[[-35.9  23.2  65.6  26.5  18.2  73.5  16.3]
 [-10.8  12.7  31.5  34.8  15.9  82.0   8.8]
 [ -8.6  16.9  35.1  58.2  19.8  83.9  20.8]] >> 12.7

[[-80.3  -3.3  38.2 -66.8 -81.0 -31.0 -76.4]
 [ -7.7 -90.3  81.7 -48.2   6.8 -82.4 -26.6]] >> -90.3

[[ 19.8  66.8 -32.3 -50.6]
 [ 41.7  26.5 -52.7 -31.2]] >> 26.5

[[ 50.2 -33.9  67.5 -42.5  -3.3]
 [ 12.0   8.3 -26.5 -29.0 -22.6]] >> 8.3

[[-46.8 -11.9 -83.4  -0.8]
 [ 14.5 -12.9 -39.0 -11.8]] >> -12.9

[[ 40.7  58.1 -41.4 -36.5]
 [ 47.4  64.6 -52.4 -44.5]
 [ 20.8  40.1 -21.9 -23.7]] >> 64.6

[[-29.1 -29.5 -30.0  17.6]
 [-87.6 -86.6 -87.6  88.4]
 [-33.5 -32.3 -32.2  41.4]] >> -86.6

[[  4.1  -1.2  27.6  -0.9  62.5 -25.2]
 [ 19.2  13.5  33.7   7.4  89.8 -16.7]
 [ 46.1  46.7  40.8  24.2  89.0   6.7]] >> 13.5

[[ 48.7  77.1  -4.7  -3.3]
 [  5.0 -25.1   1.6 -22.4]] >> -25.1

[[-33.3 -31.0 -29.8  -8.2  17.2 -44.9 -13.5]
 [-55.0 -67.2 -14.4  -8.8 -44.3 -17.0  -4.8]] >> -67.2
---
-76.2	-42.3	-54.9	-43.7	-87.1
-70.1	-55.5	-44.0	-33.8	-81.1
-43.3	-83.1	-12.5	-4.1	-62.7
>> -12.5

-2.8	13.2	40.7	-36.0	-17.7	72.3	26.1
-0.8	-1.7	0.9	-0.3	0.0	2.1	2.7
1.0	0.1	-2.0	-0.3	-2.7	3.0	0.4
>> -2.7

-38.0	-58.1	7.3	-15.0
49.1	-58.3	-30.7	-14.3
55.1	-90.8	-41.6	51.8
>> -90.8

-19.2	51.0	-20.8	-31.4	28.1	28.2	-53.2
61.5	-7.7	11.8	-33.5	68.1	1.8	66.5
-25.8	63.0	33.3	18.5	63.6	-21.2	6.3
>> 63.6

44.4	-44.4	-0.2	-24.9
-23.1	69.3	22.4	-32.3
-22.2	-27.1	48.4	54.2
>> -27.1

-5.2	-14.2	-61.9	-35.4	37.1	10.8	63.3
60.9	-41.3	-42.2	-76.2	89.1	22.1	-39.9
-34.5	11.6	-40.8	-48.6	-15.4	2.8	79.5
>> -15.4

-8.5	77.6	66.6	-34.9
-21.5	-26.4	-2.3	66.1
-9.3	-46.2	-46.2	10.8
>> -46.2

-5.1	12.7	18.4	70.2	86.0
-0.9	5.1	20.2	30.5	22.6
-2.5	8.1	22.7	49.5	48.1
>> 22.7

71.5	-21.4	-44.7	1.1
53.0	16.7	36.2	-57.5
-19.3	49.9	-59.3	-58.7
>> 49.9
---
[[ 20.5   5.7 -89.4 -37.7  15.8  -4.0 -31.7   8.7  -6.8]
 [ -2.6 -12.3   7.1  34.1  -3.4   0.6 -13.1 -10.3  18.8]
 [  9.5  12.9  14.9 -17.8 -25.6   0.6  59.1  -6.8 -25.9]
 [ 11.8  -6.8 -13.6 -32.5  50.9  16.5 -14.0   4.5   4.0]
 [ -2.7  17.0 -40.5  16.5 -17.0   1.0 -17.8 -16.5 -21.4]
 [ -6.3   4.9  24.8 -35.4   5.8  -8.4  56.0   3.0 -24.5]
 [ 21.4   2.6  51.1 -47.4  -6.8  10.8  24.8  14.4  13.5]
 [ -6.7  41.2  22.7  15.5  39.1   1.0 -22.5   1.6 -15.3]
 [-16.4  -8.4  23.6  20.4 -62.1 -10.2 -17.7 -17.4  -2.6]
 [-10.2  -1.9  62.9 -21.7  -0.5  14.3   1.0 -12.7  24.6]]	1.0

[[  4.9  -1.4  -7.4  -2.5  21.8 -38.8   2.8 -11.9  18.5  -6.4 -59.1   1.5
   43.5]
 [ 10.8  11.9  -7.4   1.8  -7.3  25.9  -5.8   7.0  20.6   0.2 -59.1  -1.6
  -64.9]
 [ 15.8   0.0  -1.7   7.6   7.6  -5.0  -7.3 -23.0  37.6 -17.9 -59.1   0.7
  -22.2]
 [-41.8  13.7   2.0  -7.7   1.6  -7.0   8.1 -12.4  11.3  14.9 -59.1  -2.7
   -4.9]
 [ 42.1 -18.3   1.4  -4.7  12.4  -6.6  -0.6  20.2   6.4  -2.0 -59.1 -20.6
  -30.1]
 [-26.9  24.6  -7.7   0.7  -7.9  19.1  -0.4  -4.6  20.2   6.7 -59.1  -3.5
  -32.9]
 [ 25.7   4.5  -0.9  -7.8 -10.6  46.3 -13.8   4.5 -12.3  12.6 -59.1  -4.5
   -2.7]
 [ 11.0  -2.2  -4.9  -8.1  26.9 -34.7   1.3 -10.3  14.3  -1.2 -59.1  -4.3
   41.7]]	-59.1

[[ 70.1  40.4  -3.8  -2.9  -5.8  41.0 -24.1 -39.9]
 [ 18.8  60.8  23.4  39.4  -8.4  48.2 -11.8  -0.7]
 [-17.6   6.5  50.5  31.8 -23.7  35.5  -1.2  -3.4]
 [-22.7  27.0  23.6  62.2 -50.4   5.6 -40.0 -12.0]
 [  0.3   0.6 -18.6 -47.3  90.1 -11.8  68.8  66.2]]	-11.8

[[ 50.9 -20.1   3.1 -32.0  39.0 -67.8]
 [ -3.6 -38.7  10.4 -73.2  62.9  23.3]
 [-50.1  60.4  55.0 -58.1  20.3 -15.5]
 [-46.2  41.2 -24.0 -47.3  34.4  42.7]
 [ 29.1 -32.3  31.8 -53.0 -28.2  22.2]
 [-18.4 -58.1  51.9   4.2  46.3 -47.1]
 [  9.6 -30.9  48.2 -10.2 -29.2  14.6]]	-10.2

[[ 41.4  30.8  -8.7  65.2  24.8  65.4  12.3 -57.5 -68.0  -7.1 -10.7 -30.8
   66.2 -39.6  13.0]
 [  0.4  17.2 -66.8  37.2  35.2  47.7 -34.1  56.8 -52.8 -45.3   7.8 -45.7
  -65.2  13.7  31.5]
 [ 27.2  63.4  54.5 -16.8 -48.4 -58.4  56.3  30.8  15.9 -65.7 -51.6 -22.5
   20.6 -44.6 -63.2]
 [-15.5 -12.3 -70.8  64.8 -55.6 -53.4  63.4 -63.0  -7.7  -6.0  62.3 -29.8
   26.3 -39.1  54.1]
 [-51.3 -43.0 -34.8  31.8   1.7 -66.7  33.7  62.7 -21.2  47.4 -20.8 -11.3
   42.5  31.4 -21.1]
 [-55.6  24.5  44.8 -25.1  63.3 -12.1  34.2 -50.3 -55.7 -66.5  11.9  -2.1
  -35.1  41.2 -29.8]
 [ 66.8  42.5  -2.2 -64.6 -31.4 -66.0 -31.4  27.4 -48.6  40.9 -14.3  52.0
  -36.2  64.5  44.1]
 [-17.6  37.7 -62.6   3.3  16.2  37.3   6.4  67.0 -63.6   6.5 -45.3  58.2
   46.5 -52.3  -0.7]
 [ 50.3 -13.3  59.8 -55.5 -33.3 -59.9 -66.9  22.9 -51.4  15.8  70.3 -27.6
  -59.0 -53.9 -60.5]
 [ -6.9  18.5  27.0 -62.5  61.2  41.6  16.2 -18.6 -48.8 -61.4  47.2 -40.2
  -70.3 -45.4  26.6]]	-70.3
---
-87.7,23.2,-36.4,-3.3
34.1,43.3,5.9,5.7
56.5,-7.2,87.0,-62.7
>> 5.9

-3.5,-20.8,71.1,-18.9,68.5,81.2
-25.4,24.5,-18.6,-20.7,-48.2,-24.3
-31.7,-44.9,21.4,-45.9,1.4,-10.6
>> -18.6

-0.4,4.8,59.5,21.0,-10.7,-51.4,84.3
28.0,38.1,19.1,25.9,23.3,1.0,-1.2
-5.3,42.3,23.7,5.5,-1.8,-12.9,72.4
>> 19.1

-11.2,-8.0,4.0,-0.7,2.3,-2.8
27.1,66.8,-21.1,-27.4,26.8,-22.4
25.5,45.0,-14.1,-19.9,8.4,-6.0
>> -21.1

-10.4,14.5,29.2,85.6,-33.0,28.4
1.4,24.0,-26.5,-14.0,20.6,16.0
21.8,38.0,-6.6,21.5,29.8,35.5
>> -26.5

-23.9,-31.1,-44.8,37.8,11.4,27.8,-25.4
-47.2,-43.9,14.5,35.1,57.5,-34.6,41.1
10.8,16.4,75.0,-17.2,-2.7,-50.9,44.4
>> 14.5

49.7,-33.0,-68.7,-59.6
41.7,-32.8,39.7,41.3
38.6,43.9,56.1,20.5
>> 39.7

26.7,-82.0,-48.4,-10.5,6.9,-38.7
17.0,-8.1,-4.3,-15.2,14.2,9.3
19.2,-76.0,-60.5,2.1,-8.0,-84.7
>> -4.3

-10.4,32.1,-17.4,-35.5,-31.5,-24.8,32.5
-29.5,36.1,4.6,-52.5,-43.7,-2.6,43.0
36.8,25.5,-73.6,-0.6,-7.3,-81.9,12.4
>> 4.6

-27.1,-37.2,-22.6,42.3
-13.9,19.5,6.3,81.6
-37.4,21.4,49.4,52.7
>> 6.3
---
[-405   71  506  140  456 -896]: 456

[[ 56 355 444 475 489 132 389]
 [411 572 793 703 760  23 364]]: 489

[[ 37  17  48  85  39]
 [ 33   7  69 197  76]
 [ 32  10  67 191  82]]: 39

[577 262 617 213 753]: 753

[[333 295 515 444 267]
 [779 427 338 224  76]
 [419 500 269 363 573]]: 267

[[30 33 87 85 93]
 [22 26 55 30 94]]: 93

[130  24 145 105 223]: 223
---
Q: [ -3.8 -57.1 -53.8 -26.3  46.1 -46.3 -91.2]
A: -3.8

Q: [ -4.3 -79.5  61.5 -33.2   0.1]
A: 0.1

Q: [-40.3  89.0  56.5  23.0  59.9]
A: 59.9

Q: [ 89.6 -25.2  69.1 -16.5  31.9  -9.6]
A: 69.1

Q: [  8.1 -29.1  -2.1  -5.2 -70.5]
A: -2.1

Q:
[[ 14.9   1.6 -72.3  -3.5  11.4]
 [-28.2  -5.9  31.9 -90.9 -42.0]]
A: 14.9

Q: [-78.6  73.1 -24.5   2.1]
A: 2.1
